One turn sends every row of this set to another row. A few are shown first. Where does it send the rows asked after them?
J_381: [-1.35 -3.13 -1.51 -0.01  1.35 -4.34 -2.19  1.49  1.46 -0.27 -2.81 -1.13]
J_63: [ 3.14 -5.60 -1.19  0.39  2.10 -3.65 -1.80  2.56  2.73 -1.89 -1.82 -4.60]
J_13: [ 1.51 -6.05 -1.89  3.06  1.45 -4.66 -1.43 -1.05  1.98 -2.19 -1.50 -1.48]
J_171: [ 0.86 -3.25 -0.85  4.79  0.86 -2.52 -3.76  1.01  0.92 -1.13 -0.75 -0.80]
J_346: [ 2.34 -4.60 -0.84 -0.77  2.16 -2.99 -3.72  1.55  1.27 -0.66  1.75 -1.19]
J_212: [ 3.30 -2.76  0.42  1.37 -0.01 -5.08 -0.24  3.24  1.79 -0.22 -1.88 -0.02]
J_250: [ 2.10 -2.75  0.58  2.35  0.11 -5.99 -1.50  1.37  0.69 -1.08 -0.10 -4.86]
J_721: [ 1.90 -4.61 -1.64  2.29  4.62 -2.65 -3.56  0.99  1.49 -1.87 -1.66 -2.50]
J_72: [ 2.75 -3.83  0.64 -1.24  0.17 -2.19 -0.72 -1.39  0.90 -1.12 -0.28 -2.59]
J_23: [ 2.83 -1.55  0.17  2.48 -0.16 -4.37 -2.59  0.73  3.78  0.74  0.69 -1.72]
J_161: [ 0.55  0.24 -0.14  2.89 -0.15 -3.50 -2.51  1.26  1.29 -1.22 -1.56 -2.53]
J_997: [ 3.92 -2.70 -3.40  0.14  2.12 -3.93 -1.15 -1.51  1.03 -1.02 -0.56 -3.78]
J_551: [ 3.21 -2.96 -2.82 -0.54 -0.69 -3.20 -2.61 -0.85  0.01  0.56 -1.74 -2.67]
J_340: [-0.02 -3.28  0.77  3.32  3.35 -2.70 -1.37  0.91  1.71 -1.41 -0.66 -0.51]
J_564: [ 0.93 -3.47  0.12 -0.04  0.87 -1.92 -2.47  2.04  4.27 -1.77 -2.47 -3.12]
J_7: [ 5.59 -2.73 -1.18  0.04  0.16 -2.62 -2.57  0.74  1.05 -0.46  0.21 -0.34]
J_216: [ 2.13 -3.97 -2.31  0.93  1.31 -1.59 -2.14  0.31  0.80 -2.13  0.13  1.10]
J_164: [ 2.06 -0.38  0.16 -0.29  0.49 -2.37 -3.40  0.72  2.28 -0.70  0.46 -3.73]
J_902: [ 4.54 -3.48 -1.07 -0.04  2.39 -4.18 -0.90  1.05 -1.60  0.06 -0.83 -1.27]
J_966: [ 4.16 -0.81  0.55  2.00  1.58 -4.23 -3.62  0.66  0.32  0.67  0.64 -1.97]
J_307: [-1.35 -2.50 -0.52 -0.78  1.91 -2.55 -2.13  0.93  1.87 -1.18 -0.83 -2.96]
J_150: [ 4.14 -2.50 -0.38  0.34  3.99 -5.79 -0.80  1.74  1.58 -0.18 -1.37 -1.96]
J_739: [ 4.40 -4.44 -1.04  1.43  3.02 -4.31 -1.69  2.18  2.96  0.75  0.45 -3.64]
J_122: [ 2.98 -4.23 -1.36  1.00  2.83 -4.93 -2.01  0.89 -0.38 -3.69 -2.96 -1.38]
J_785: [ 2.76 -3.36  0.38  0.21  2.53 -1.48 -4.64 -0.07  2.09 -2.21 -0.56 -0.95]
J_864: [-0.88 -2.47 -1.29  0.88  0.10 -2.77  0.00  0.91  0.30 -0.17 -2.27 -3.09]
J_44: [ 1.12 -2.90 -1.92  1.98 -2.62 -3.69 -2.85  1.77  1.22 -0.61 -1.72 -2.73]
J_415: [ 2.29 -2.77 -0.99  2.39 -0.62 -4.12 -0.02  1.18  1.99 -1.31 -0.50  1.29]
J_733: [ 1.66 -2.84 -1.81  1.00  1.26 -3.89 -1.47  0.77  1.39 -5.15 -1.69 -3.17]
J_203: [ 4.39 -2.64 -1.55  0.31  0.32 -5.83  0.29  0.16  1.85 -0.79 -1.67 -0.30]
J_42: [ 2.98 -2.45  0.38  3.31 -0.10 -2.72 -1.43  1.33  1.82 -1.41 -3.39 -4.63]
J_236: [ 3.21 -4.87 -0.67 -0.28  2.42 -2.70 -1.94  2.04  3.14  1.62 -2.04 -3.11]
J_577: [ 0.93 -3.63 -2.79  1.89 -0.78 -3.41 -1.05  2.13  0.31  0.86 -0.85 -0.30]
J_652: [ 2.86 -2.49 -1.12  4.71  3.51 -4.54 -2.00  1.56  2.01 -0.96 -0.31 -2.58]
J_538: [ 2.06 -3.49  0.20  1.40  3.16 -3.13 -2.22 -0.11  3.48 -2.30 -3.92 -3.11]
J_62: [ 3.36 -2.64 -1.56  3.12 -0.85 -2.03  0.40  0.76  0.67 -1.63 -0.82 -3.71]

J_966 turns into J_785
J_164 turns into J_216
Where do these go?
J_346 turns into J_340
J_44 turns into J_902
J_7 turns into J_721
J_62 turns into J_997
J_864 turns into J_203
J_415 turns into J_739
J_381 turns into J_212
J_150 turns into J_564
J_551 turns into J_122
J_72 turns into J_13

